Small tables with named rows and columns. After each table, cells are looked up by row and column.

zubo
       gudifo  nasi  gesod
bek       302   662    692
limet     760   118    336
mamer     366   950    592
bef       280   761    669

gudifo of bek: 302
gesod of mamer: 592
nasi of bef: 761
nasi of bek: 662
gesod of limet: 336
gesod of bef: 669
gudifo of bef: 280
nasi of mamer: 950
gesod of bek: 692
gudifo of limet: 760
gudifo of mamer: 366
nasi of limet: 118

gil
         kir  ronetes  zilado  kob  getuge  vud
lal      199       97     177  185     185  227
guzi     180      191     179  153     134  214
pire     176      200     178  150     131  206
veb      199       61     171  197     209  213
tutep    169      215     176  145     123  196
nok      195       68     169  194     206  209
keduk    191       72     167  192     205  200
sila     125      194     141  148     157   90
vugil    175      204     178  149     128  207
laronez  172      213     178  146     124  201

ronetes of keduk: 72
kob of lal: 185
kir of lal: 199
kir of tutep: 169
getuge of sila: 157
vud of sila: 90
zilado of laronez: 178
getuge of guzi: 134
zilado of nok: 169
vud of veb: 213
vud of pire: 206
getuge of tutep: 123
zilado of guzi: 179
getuge of laronez: 124
vud of guzi: 214
Row with the largest ronetes: tutep

pezaku.tsv
	kot	berumis	ges
satozes	35	17	56
kurub	80	81	43
tufep	43	30	51
nitez	25	24	39
falaroz	14	22	29

kot of nitez = 25
ges of satozes = 56
kot of kurub = 80
berumis of tufep = 30
ges of nitez = 39
berumis of satozes = 17
ges of kurub = 43
kot of falaroz = 14
berumis of falaroz = 22
ges of falaroz = 29
Which row has the largest kot? kurub

ronifav
fields: kup, sorurif, lafu, venuso, dun, fezuto, bor, baz, sobatav, tizotu
zale: [-22243, 2284, 7905, 1477, -18311, -9424, 8341, -3374, -8211, -5001]
zevafid: [-25488, 4110, 10862, 3551, -20128, -9866, 12702, -1785, -8131, -2810]
tamen: [-32370, 5658, 25493, 10220, -14929, -11267, 19664, -249, -16333, -10276]
gobu: [-52355, -30248, 34412, -195, -35052, -13212, 44534, 20459, -906, 12433]
lizini: [-54818, -17387, 35382, 15415, -34292, -14248, 41276, 27472, 905, 11790]
sesedu: [-11005, -4861, -3822, -6161, -9792, -8825, -4640, -6348, -7480, -5967]
bag: [-43744, -73000, 30531, -50518, -37832, -16599, 50942, -4339, -1107, 15819]

bag, dun => -37832
sesedu, baz => -6348
gobu, sorurif => -30248
zale, baz => -3374
gobu, lafu => 34412
bag, sorurif => -73000
sesedu, bor => -4640
sesedu, sobatav => -7480
bag, bor => 50942
tamen, lafu => 25493
sesedu, dun => -9792
zevafid, sobatav => -8131
sesedu, lafu => -3822
gobu, dun => -35052
zale, dun => -18311
zale, lafu => 7905
zevafid, tizotu => -2810
gobu, bor => 44534
bag, lafu => 30531
gobu, fezuto => -13212
Row with the largest dun: sesedu

